One turning vector, and how many steps it has turned
The counts run from 0 to 360.
[103 141 126 161 135 128 129 163 122 138  81 121  75] => 69
[ 76 144 120 154 154 146 106 144 144 120 105  98  86] => 198
[170 168 118 142  90  90 134 107  94 133 124  96 107] => 336
[167 130  99  97 103 133 107 126 181 137 174 129 155] => 143
[ 62 137 136 147 140 111 151 130  93 124  85 115 106] => 333
[113 120 137 125 161 144 203 156 139 153  93 136 131] => 110
[100 104 150 119 175 131 178 118 105 139  99 152 136] => 111
[ 67 134 102 134 124 149 101 173 157 111 122 118 109] => 309
[137 123 113  93  89 119 113 101 128 112 177 124 169] => 154
[ 98 134 121 160 178 147 124 149 147 145  94 112  80] => 81
[ 90 158  93 131 108 129 141 163 155 123 129  85 110] => 320
[ 56 126 112 118 116 152 125 162 147 110 127 118 120] => 40
[103 136 111 123  80 123 155 185 129 121 108 134 125] => 168
[188 157 118 150 107 106 118 123 124 151 122 108  92] => 348
[ 71 112 127 136 102 129 118 159  95 109  84 153 116] => 175
[197 126 114 123 108 129 142 150 157 154 126 152 134] => 126
[142 133 147 137 165 124  84  70 116 127 127 119 105] => 83
[163  92 140 116 141 140  89  96 117 136 134 182 158] => 130
[195 138 120 128 121 119 183 123 135 156 129 130 141] => 114
[ 90 149 114 145 100 114 161 170 111 121  97 107  95] => 57
[ 80  93 127 128 123 157  88 162 131 114 106 170 131] => 23
[128 116 120 131 102 151 131 197 151 136 105 159 126] => 16
[110  95 152 114 177 151 117  97 139 134 147 153 165] => 258
[ 71 128 140 121 116 112 125 107  77 100 119 119 119] => 53
[109 130 135 159 161 135 134 154 130 141  66 127  84] => 350
[ 92  98 129  90 137 150  93  95 125 108 153 159 165] => 147
[144 157 113 160 122 126 129 161 142 147  98 109  73] => 74
[ 96 127 141 141 190 151 102  87 121 127 124 115 112] => 88
[140 137  93 107 111 153 135 172 190 135 160 132 147] => 144
[200 124 124 126 112 122 165 145 142 158 126 152 144] => 120
[ 94 147  98 112  82 124 162 179 137 113 127 126 128] => 162
[ 83 121  98 140 111 152  99 179 159 120 109 139 107] => 303
[ 84 131 138 148 132 119 125 133  86 119  75 132  93] => 64
[122 145 137 117 148 110 134  62  94 126 138  83 122] => 212
[146 155  92 133  64 104 136 166 121 129 122 121 120] => 173
[123 114 143 132 149 143 185 164 127 146  82 159 137] => 116
[139 119 106 100 101 141 185 172 159 142 131 127 158] => 273
[ 95  95 128 112 152 173 114 153 147 128 125 169 148] => 140
[105  98 151  93 132 131 151  90 104 110 154 154 177] => 270
[158 128 142 113 158 113 145  60 117 131 147 114 141] => 101
[189 132 105 126 146 141 129 144 182 163 139 123 127] => 249
[179 164 119 150 107  93 123 116 102 142 115 109 105] => 342
[123 122 142 150 140 116  88  85  76 125 104 137 100] => 71
[ 73 110 123 128 127 154  71 150 131 111 119 150 121] => 304
[142 103 149 104 104 118 125 102  98 120 138 180 171] => 7
[ 63 101 138 100 109 125 130 125  89 101 122 145 157] => 164
[118 136 110 143 165 144 154 143 171 152 116  90 106] => 92
[134 147  95 104  60 113 156 147 143 122 160 114 149] => 161
[105  90 148 113 118 134 103 135  97 119 109 194 155] => 12
[146 111 118  94 124 145  77  97 144 120 175 152 168] => 142
[201 144 127 145 131 127 141 135 144 164 113 125 112] => 237
[ 82  86 142 102 137 133 159 132 108 111 117 159 162] => 275
[111 128 153 145 137 111 122  88  66 115 101 135 112] => 340
[ 71 132 133 138 124 117 140 152  85 111  84 119 106] => 58
[125 143 109 102  92 116  88  92 134 105 184 106 146] => 37
[166  91 135 106 127 140  81  96 132 131 153 167 162] => 136
[141 133 153 151 164 127  89  76  94 135 108 130 107] => 352
[151 140 118 142  99 109  64  86 103 119 145 120 115] => 189
[159 114 121 131 130 152 150 179 166 151  93 162 128] => 127
[124 119 141 151 170 135 163 153 124 151  70 142 104] => 233
[153 152 118 161 152 137 126 148 160 154  90 109  81] => 355
[168 124 128  93  88 108 147 109 112 129 157 152 177] => 277
[197 150 118 145 130 104 155 115 123 158 115 113 118] => 231
[101  99 138 121 108 135  54 113 106  97 135 166 136] => 299
[ 76  91 143 102 170 160 154 130 143 126 136 144 158] => 263
[ 64 141 119 143 159 141 137 135 135 126 112  97  93] => 204
[176 137 122 151 144 137 150 157 145 171  97 134 108] => 238
[135 111 114 136 134 165 129 189 176 154 108 162 134] => 133
[126  94 155 133 188 155 100 105 120 133 118 162 132] => 246
[103 157  83 125 106 140 110 170 164 121 131  89 105] => 314
[153 109 131 107  95 133  72 110 116 122 148 166 144] => 19
[ 65 112 124 120 133 161  77 144 141 109 130 151 132] => 29
[ 91 143 112 158 119 143  97 175 126 125  89 132  82] => 186
[146 170  89 136 120 122 120 116 156 127 147  74  95] => 202
[118 100 139 149 176 167 135 152 150 151  92 153 112] => 245
[126 119 115 111  93 133 178 181 144 134 119 146 149] => 279
[168 128 104 123 138 151 145 157 188 160 147 126 136] => 255
[ 61 102 129  91 119 140 135 131 102 103 133 147 160] => 158
[121 122 159 128 162 113 146  72  69 128 104 126 127] => 223
[ 94 124 150 160 163 137  92 114 104 126  84 135  84] => 76
[178 152 134 146 136 107 100  75  97 134 122 133 100] => 347
[194 126 119 117 143 138 120 101 166 144 165 124 152] => 254
[135 141  88 125  84 139  90 177 165 131 125 129 106] => 302
[ 86  94 137 123 105 142 137 175 115 118  93 173 139] => 286
[104 146 119 158 100 117 148 167 113 136  79 116  81] => 63
[125 159  95 152 104 131  99 163 149 129 123 108  89] => 191
[128 141 133 134 100  87 113  86  64 115 127 122 117] => 60
[ 91 162 101 130 107 117 158 159 132 122 111  85  95] => 326
[143 121 152 142 171 127  86  65 110 138 129 132 116] => 358
[123  99 146 138 143 149 159 162 134 150  85 168 130] => 122
[174 143 124 118 144 113 170  97 136 148 152  94 134] => 102
[178 128 119 120  66 115 100 132 117 131 145 159 151] => 289
[101 112 151 126 195 141 123  80 116 125 128 120 121] => 94
[174 135 102 103  77 118 159 149 136 138 144 143 159] => 278
[144 106 140 108  97 126  93 107  95 121 137 177 166] => 13
[188 158 130 142 121 107 167 103 112 147 120 108 109] => 225
[ 84 156  99 127  95 121 163 167 126 119 109 102 104] => 51
[ 54 121 129 117 125 121 120 113  92  95 126 122 132] => 47
[188 125 145 112 134 106 159  90 112 149 142 136 152] => 113
[173 125 101 126  75 127 124 172 149 143 123 158 141] => 15
[ 97 107 138 121 112 143 141 177 124 133  87 191 138] => 11
[114 145 132 124 146 114  98  64 109 113 147  96 115] => 206
[120 124 135 113  81 105 100 102  71 110 141 146 141] => 171
[124 107 161 140 174 131 143 111  88 143  77 156 105] => 234
[108  90 137 105 149 159  82 104 132 123 155 166 154] => 141
[157 156 112 131 150 133 173 130 171 155 140  81 122] => 97
[136 136 106  94  69 103 131 101 115 106 170 123 164] => 160
[152 126  95 100  93 134 130 133 162 128 176 123 158] => 149
[109 127 132 163 173 154 128 138 144 150  84 126  88] => 356
[106 115 150 161 173 131 111 110  98 131  86 141  90] => 351
[ 99  94 141 117 107 136  86 126  98 118 114 185 144] => 293
[ 96 121 151 161 152 120 122 119  94 128  76 139  90] => 345
[166 148 128 151 114 102  81  83  95 131 124 118 100] => 72
[145 156 102 141  73 114 120 176 132 130 102 127  99] => 179
[ 77 114 140 115  96 121 120 124  77  94 118 155 137] => 170
[126  97 168 140 186 143 115 110 106 151  97 169 123] => 240
[ 89  97 136 116 185 173 144 137 157 135 125 150 145] => 257
[107 110 158 147 176 131 158 117  94 139  85 144 118] => 228
[ 84 102 129 130 106 143 115 174 123 118  90 176 130] => 292
[ 86 124 100 126 114 157  90 180 166 123 118 141 117] => 28
[140  93 154  95 126 119 144  95  96 126 143 173 178] => 1
[ 95 111 111 111 135 157 133 175 174 135 135 140 147] => 145
[ 81 124 141 139 172 124 169 114 106 124 101 104 114] => 216
[142 106 138 111  94 118  93 110  94 117 139 174 162] => 288
[145 116 121 115 100 131  61 102 120 115 168 153 150] => 25
[ 82 138 112 150 131 146  97 162 143 124  99 118  85] => 192
[129 148 139 128 104  88 119  74  68 122 133 116 119] => 335
[ 49 116 132 106 127 140 111 129 119  93 139 123 133] => 41
[156 142 130 137 115  92 116  78  73 128 118 120 119] => 341
[144 137 139 127 144  99 142  66  88 115 142  98 129] => 218
[126 151 105 108  87 108 100  92 119 101 169  86 146] => 43
[ 85 123 135 150 139 117 144 135  76 122  76 129  93] => 339
[ 86 126 124 103 107 125  96  87  96  96 163 114 142] => 42
[133 167 101 136  74 102 154 148 117 129 122  96 112] => 56
[167 125 145 110 149 114 160  72 106 140 149 122 149] => 107
[121  89 149 118 184 158 111  91 137 136 131 158 150] => 252
[167 113 164 140 166 121 119  75  93 146 107 154 131] => 235
[ 85  90 134  98 152 159 158 127 130 119 129 160 166] => 269
[ 90 153  86 118  93 146 136 171 171 122 144  92 127] => 39
[108 141 125 162 135 130 142 163 120 143  69 122  81] => 344
[ 98 121 149 153 183 142  93  97 112 130 103 122  96] => 82
[ 92 128 150 137 171 123 171 113  97 130  88 126 110] => 222
[189 129 110 126 118 145 123 162 168 157 134 154 135] => 132
[107 121 103 132  91 150 107 188 155 124 107 157 118] => 297
[176 116 133 100  91 117 149 104 107 137 146 156 176] => 2
[112 134 124 132 178 151 179 140 171 151 106  91 109] => 98
[155 114 131  95 112 119 146  97 123 126 165 138 179] => 271
[200 130 117 141 132 134 131 136 167 163 128 126 120] => 243
[ 93 105 126 107 127 146 181 169 134 133 116 142 162] => 274
[108 159  93 144 135 139 140 141 161 135 121  76  91] => 203
[152 156 112 128  72  85 130 104  99 123 145  98 119] => 55
[157 121 126  91 129 129 135  80 138 125 170 134 181] => 265
[167 160 104 144  69 104  87 135 119 131 131 118 104] => 184
[146 138 127 137  90 110  66 101  96 116 129 137 114] => 183
[203 127 149 139 139 122 123  85 111 148 130 136 129] => 236
[ 64 129 141 128 133 111 134 100  83 100 111 112 123] => 328
[134 137 112 109  98 119  66 102 127 114 160 124 132] => 306
[ 55 117 120 132 143 150  82 138 124 103 129 128 121] => 310
[ 53 135 126 127 114 119 145 149 103 116 101 112 116] => 52
[132  98 141  95  95 110 127 101  92 113 147 174 159] => 282
[123 102 142  96 114 126 136  98  92 119 142 163 183] => 276
[199 110 120 114 110 133 102 116 147 145 147 158 153] => 131
[ 92 131 131 103 100 104 105  76  85  97 151 119 137] => 48
